data = [[115.28, 10.16, 214.44, 272.19, 47.28, 180.94, 80.04, 20.99, 36.16], [-92.60, 1.77, -180.02, -227.30, -25.52, -147.50, -73.07, -14.23, -32.00], [125.16, -17.36, 230.45, 281.41, 46.62, 191.34, 73.36, -1.01, 38.35], [-106.98, 18.37, -196.63, -234.87, -22.58, -160.17, -79.48, -14.70, -35.05], [115.93, -22.90, 181.37, 160.68, 62.90, 142.22, 43.23, 0.87, 58.70], [133.96, -73.57, 216.88, 198.55, 50.40, 171.20, 29.54, -29.45, 36.19], [91.57, -38.77, 187.50, 167.98, 26.58, 130.06, 36.11, -14.95, 44.19]]
Give the entry just right of the smallest entry.
Answer: -22.58
Give the entry just left of 130.06.
Answer: 26.58
The entry just right of the centre entry -> -160.17
The entry just left of 18.37: -106.98
Give the entry just left of 46.62.
Answer: 281.41
Give the entry just left of the largest entry.
Answer: 230.45
The entry just left of the smallest entry is -196.63
The entry just left of 214.44 is 10.16
Give the median of all entries.
Answer: 36.16
Give the entry just left of -17.36.
Answer: 125.16
The entry just right of the largest entry: 46.62
The entry just left of -180.02 is 1.77
Give the entry just right of 198.55.
Answer: 50.40
Give the entry just right of -160.17.
Answer: -79.48

A =
-30, 30, 25, -20, 33, 19
26, 16, -34, 27, 23, 22
-28, 16, -18, -6, 27, 25
Counting starts at 0.
The entry in the top-left corner -> -30
The entry in the bottom-left corner -> -28
What is the entry in the top-right corner? 19
What is the entry at row 1, column 0? 26
What is the entry directly below the smallest entry? -18
What is the bottom-right entry? 25
The entry in row 1 and column 1 is 16
The entry at row 0, column 1: 30
